In the data rows, the value 128 means zero.
Here is a table of points, one per row:
[155, 133, 110, 112, 139, 101, 89, 138, 59, 125, 142, 181, 101, 184, 40, 187, 173, 146, 83, 164, 109, 198, 90, 185, 188, 85, 120, 165, 148, 35, 105, 173]
[132, 199, 154, 50, 126, 94, 163, 154, 131, 114, 142, 80, 113, 179, 133, 142, 48, 144, 182, 141, 76, 152, 96, 182, 154, 125, 180, 148, 70, 190, 99, 107]
[92, 183, 127, 110, 163, 214, 94, 76, 136, 72, 73, 109, 151, 114, 93, 139, 145, 152, 143, 149, 96, 79, 91, 205, 130, 116, 81, 116, 155, 68, 179, 213]
[116, 101, 84, 94, 129, 70, 92, 219, 135, 80, 63, 173, 165, 152, 103, 109, 63, 71, 124, 125, 155, 85, 136, 114, 115, 129, 63, 212, 148, 177, 173, 159]
[138, 29, 66, 128, 162, 198, 164, 75, 180, 92, 132, 171, 110, 175, 164, 68, 119, 134, 148, 145, 97, 130, 154, 111, 163, 152, 174, 186, 75, 138, 138, 221]
[160, 59, 161, 120, 144, 163, 156, 64, 94, 136, 111, 172, 76, 91, 174, 146, 129, 171, 145, 134, 133, 141, 68, 122, 173, 161, 115, 143, 76, 131, 150, 112]
[129, 182, 121, 92, 155, 200, 186, 188, 110, 94, 98, 109, 143, 110, 163, 90, 115, 145, 186, 132, 188, 122, 193, 180, 93, 71, 110, 78, 131, 96, 77, 132]
[175, 136, 125, 93, 180, 82, 60, 136, 204, 153, 100, 69, 67, 103, 122, 75, 93, 194, 105, 94, 171, 170, 180, 108, 120, 138, 107, 62, 131, 84, 207, 124]
[123, 81, 144, 167, 162, 96, 152, 144, 78, 124, 118, 84, 166, 112, 79, 6, 97, 88, 127, 126, 173, 176, 144, 87, 198, 85, 131, 86, 138, 132, 83, 148]
[66, 167, 132, 143, 158, 129, 177, 132, 121, 92, 250, 120, 99, 87, 75, 106, 139, 100, 128, 127, 63, 69, 144, 89, 168, 159, 90, 104, 96, 143, 87, 125]
[19, 78, 119, 108, 112, 115, 140, 153, 152, 155, 114, 131, 115, 120, 123, 182, 136, 122, 183, 51, 122, 170, 102, 111, 66, 81, 163, 79, 143, 102, 146, 102]
[113, 149, 162, 131, 73, 136, 150, 149, 211, 50, 194, 109, 106, 144, 95, 129, 119, 61, 124, 131, 208, 193, 115, 134, 141, 146, 223, 164, 101, 74, 178, 100]
[118, 101, 168, 111, 135, 138, 156, 112, 99, 100, 41, 61, 127, 185, 172, 178, 102, 83, 38, 90, 81, 126, 158, 153, 126, 106, 91, 90, 102, 119, 116, 77]
[81, 204, 139, 141, 177, 172, 117, 148, 149, 224, 139, 102, 146, 89, 116, 110, 205, 126, 115, 95, 168, 111, 50, 110, 130, 127, 116, 214, 63, 117, 176, 139]
[81, 146, 84, 124, 126, 61, 118, 119, 117, 123, 175, 55, 146, 125, 157, 102, 83, 148, 133, 141, 138, 166, 35, 139, 85, 159, 106, 153, 152, 194, 108, 177]
[95, 98, 157, 101, 130, 109, 252, 122, 126, 159, 160, 114, 139, 143, 125, 150, 170, 132, 100, 80, 139, 116, 159, 123, 127, 118, 83, 103, 124, 123, 237, 173]
[149, 145, 144, 74, 84, 116, 178, 148, 176, 72, 158, 133, 105, 126, 134, 127, 180, 138, 89, 134, 131, 165, 154, 85, 166, 131, 65, 212, 190, 78, 71, 97]
[120, 170, 119, 188, 112, 86, 84, 116, 93, 79, 132, 176, 156, 233, 157, 99, 171, 144, 155, 44, 134, 100, 122, 133, 126, 96, 133, 103, 187, 135, 152, 115]
[106, 108, 130, 103, 140, 77, 146, 65, 72, 82, 102, 133, 65, 143, 113, 101, 216, 109, 109, 155, 197, 84, 156, 175, 65, 142, 104, 211, 88, 154, 138, 40]
[110, 143, 55, 124, 101, 168, 130, 121, 101, 136, 154, 113, 50, 145, 135, 119, 75, 163, 86, 104, 109, 80, 156, 104, 46, 87, 130, 148, 104, 124, 111, 131]
[80, 122, 125, 114, 85, 136, 135, 76, 102, 134, 136, 115, 88, 83, 114, 109, 149, 158, 101, 136, 97, 141, 156, 135, 152, 132, 131, 80, 234, 176, 144, 161]
[118, 123, 114, 211, 72, 128, 128, 167, 173, 166, 130, 197, 90, 63, 117, 177, 78, 61, 142, 147, 74, 156, 146, 182, 88, 130, 83, 140, 139, 202, 182, 115]
[50, 99, 120, 109, 68, 131, 134, 90, 148, 177, 111, 93, 132, 91, 182, 133, 94, 123, 193, 213, 179, 31, 140, 141, 165, 125, 175, 192, 194, 62, 132, 86]
[136, 110, 146, 119, 169, 152, 84, 133, 80, 122, 216, 105, 174, 129, 114, 167, 142, 120, 134, 167, 117, 171, 156, 126, 95, 170, 137, 148, 116, 162, 169, 136]
[210, 188, 86, 92, 107, 120, 121, 78, 153, 123, 159, 175, 189, 116, 162, 201, 93, 70, 49, 154, 174, 81, 74, 90, 123, 142, 131, 47, 87, 134, 128, 165]
[160, 129, 172, 244, 153, 123, 159, 89, 120, 129, 96, 128, 156, 104, 97, 118, 93, 158, 148, 145, 137, 212, 149, 163, 34, 119, 113, 142, 97, 78, 103, 132]
[134, 152, 133, 181, 90, 121, 59, 163, 40, 126, 147, 124, 166, 176, 159, 148, 151, 134, 117, 250, 105, 112, 142, 91, 118, 136, 149, 76, 61, 124, 163, 101]
[101, 91, 156, 54, 89, 172, 46, 79, 218, 121, 114, 112, 191, 89, 148, 156, 199, 157, 193, 89, 133, 167, 158, 123, 116, 87, 105, 111, 107, 201, 77, 120]
[190, 166, 144, 86, 86, 116, 117, 120, 96, 169, 179, 200, 40, 185, 122, 104, 134, 119, 147, 107, 194, 109, 162, 157, 86, 153, 134, 96, 122, 169, 107, 181]
[92, 146, 162, 141, 64, 86, 128, 140, 115, 115, 82, 170, 184, 71, 145, 150, 100, 153, 97, 131, 139, 135, 199, 78, 153, 148, 152, 134, 96, 81, 88, 192]
[111, 129, 85, 114, 118, 100, 205, 77, 156, 185, 112, 158, 182, 148, 23, 150, 120, 230, 76, 175, 134, 132, 154, 118, 138, 96, 170, 150, 142, 177, 114, 57]
[131, 112, 168, 174, 209, 67, 123, 172, 159, 66, 129, 149, 104, 140, 125, 196, 153, 182, 150, 154, 66, 48, 167, 148, 167, 102, 199, 143, 101, 127, 171, 162]
[216, 85, 176, 131, 71, 113, 133, 139, 130, 113, 136, 99, 154, 92, 72, 119, 137, 141, 119, 95, 83, 54, 40, 70, 34, 121, 196, 120, 188, 122, 105, 139]
[184, 156, 131, 122, 169, 123, 151, 150, 144, 143, 134, 176, 149, 59, 140, 113, 136, 171, 164, 82, 85, 76, 106, 142, 150, 102, 132, 173, 104, 102, 90, 98]
[91, 122, 155, 122, 191, 95, 134, 172, 81, 165, 55, 129, 135, 76, 147, 156, 126, 78, 81, 95, 153, 172, 181, 167, 115, 255, 213, 118, 171, 132, 31, 184]
[139, 84, 131, 120, 101, 74, 119, 120, 211, 169, 140, 100, 152, 177, 125, 100, 137, 129, 187, 132, 88, 126, 127, 183, 103, 224, 24, 80, 147, 46, 105, 99]
[183, 172, 50, 223, 78, 165, 84, 108, 149, 112, 87, 70, 83, 132, 68, 175, 117, 94, 133, 105, 121, 99, 171, 89, 184, 170, 135, 133, 97, 139, 110, 127]
[99, 135, 74, 144, 221, 119, 88, 143, 200, 90, 139, 194, 95, 106, 171, 85, 197, 104, 71, 217, 82, 147, 96, 122, 120, 71, 138, 78, 128, 116, 121, 97]
[109, 97, 197, 150, 116, 121, 56, 158, 104, 118, 113, 132, 56, 102, 83, 110, 125, 164, 125, 111, 161, 82, 53, 133, 211, 113, 133, 74, 74, 165, 146, 137]
[194, 126, 182, 188, 96, 221, 163, 178, 160, 178, 138, 65, 111, 166, 196, 159, 158, 138, 90, 170, 140, 140, 110, 140, 112, 146, 130, 124, 216, 202, 118, 137]
[152, 116, 50, 121, 173, 151, 77, 131, 123, 200, 182, 98, 116, 166, 140, 193, 92, 119, 165, 93, 139, 146, 155, 79, 124, 125, 144, 176, 192, 126, 95, 85]
[105, 68, 130, 181, 142, 165, 118, 143, 114, 63, 170, 156, 148, 110, 176, 155, 74, 198, 121, 105, 222, 115, 79, 123, 138, 134, 76, 108, 133, 114, 117, 85]
[177, 98, 34, 112, 81, 117, 137, 168, 69, 114, 137, 114, 190, 38, 171, 74, 170, 129, 110, 75, 91, 190, 154, 219, 145, 130, 157, 89, 83, 126, 161, 83]
[148, 149, 175, 96, 211, 179, 106, 74, 99, 127, 140, 137, 182, 132, 63, 121, 45, 45, 124, 119, 115, 94, 137, 153, 130, 114, 142, 127, 183, 164, 153, 72]
[203, 77, 108, 115, 109, 107, 104, 177, 95, 186, 97, 92, 125, 153, 108, 153, 156, 47, 138, 189, 141, 88, 127, 104, 112, 34, 116, 111, 62, 128, 89, 192]
[92, 118, 145, 172, 117, 128, 149, 114, 180, 209, 135, 182, 170, 200, 157, 69, 135, 124, 94, 88, 134, 100, 84, 168, 192, 137, 137, 115, 98, 108, 83, 99]
[140, 190, 113, 147, 158, 65, 177, 50, 115, 115, 88, 101, 140, 111, 183, 171, 152, 124, 214, 117, 148, 181, 105, 76, 165, 118, 84, 146, 173, 148, 154, 138]
[123, 153, 208, 92, 95, 143, 85, 79, 101, 168, 117, 150, 100, 133, 196, 38, 73, 118, 103, 102, 40, 186, 148, 61, 114, 107, 123, 162, 149, 87, 151, 130]
[127, 145, 102, 83, 123, 208, 150, 204, 94, 106, 56, 158, 123, 165, 93, 106, 160, 114, 187, 147, 91, 149, 92, 39, 108, 216, 126, 100, 152, 140, 130, 97]
Along one direction, these points spread out more than along any other. Take the direction at right angles to it along which they spread out most. Go by this last direction. How far along it is each point below, from 0 to 99? 50 is the average, and the first point above lies past it. One standard deviation of the points above along it is 16.
[109, 97, 197, 150, 116, 121, 56, 158, 104, 118, 113, 132, 56, 102, 83, 110, 125, 164, 125, 111, 161, 82, 53, 133, 211, 113, 133, 74, 74, 165, 146, 137] 67
[111, 129, 85, 114, 118, 100, 205, 77, 156, 185, 112, 158, 182, 148, 23, 150, 120, 230, 76, 175, 134, 132, 154, 118, 138, 96, 170, 150, 142, 177, 114, 57] 62
[66, 167, 132, 143, 158, 129, 177, 132, 121, 92, 250, 120, 99, 87, 75, 106, 139, 100, 128, 127, 63, 69, 144, 89, 168, 159, 90, 104, 96, 143, 87, 125] 67
[110, 143, 55, 124, 101, 168, 130, 121, 101, 136, 154, 113, 50, 145, 135, 119, 75, 163, 86, 104, 109, 80, 156, 104, 46, 87, 130, 148, 104, 124, 111, 131] 43
[99, 135, 74, 144, 221, 119, 88, 143, 200, 90, 139, 194, 95, 106, 171, 85, 197, 104, 71, 217, 82, 147, 96, 122, 120, 71, 138, 78, 128, 116, 121, 97] 76
[148, 149, 175, 96, 211, 179, 106, 74, 99, 127, 140, 137, 182, 132, 63, 121, 45, 45, 124, 119, 115, 94, 137, 153, 130, 114, 142, 127, 183, 164, 153, 72] 40
[184, 156, 131, 122, 169, 123, 151, 150, 144, 143, 134, 176, 149, 59, 140, 113, 136, 171, 164, 82, 85, 76, 106, 142, 150, 102, 132, 173, 104, 102, 90, 98] 69
[118, 123, 114, 211, 72, 128, 128, 167, 173, 166, 130, 197, 90, 63, 117, 177, 78, 61, 142, 147, 74, 156, 146, 182, 88, 130, 83, 140, 139, 202, 182, 115] 36
[140, 190, 113, 147, 158, 65, 177, 50, 115, 115, 88, 101, 140, 111, 183, 171, 152, 124, 214, 117, 148, 181, 105, 76, 165, 118, 84, 146, 173, 148, 154, 138] 55
[123, 81, 144, 167, 162, 96, 152, 144, 78, 124, 118, 84, 166, 112, 79, 6, 97, 88, 127, 126, 173, 176, 144, 87, 198, 85, 131, 86, 138, 132, 83, 148] 40
[92, 118, 145, 172, 117, 128, 149, 114, 180, 209, 135, 182, 170, 200, 157, 69, 135, 124, 94, 88, 134, 100, 84, 168, 192, 137, 137, 115, 98, 108, 83, 99] 68
[134, 152, 133, 181, 90, 121, 59, 163, 40, 126, 147, 124, 166, 176, 159, 148, 151, 134, 117, 250, 105, 112, 142, 91, 118, 136, 149, 76, 61, 124, 163, 101] 38
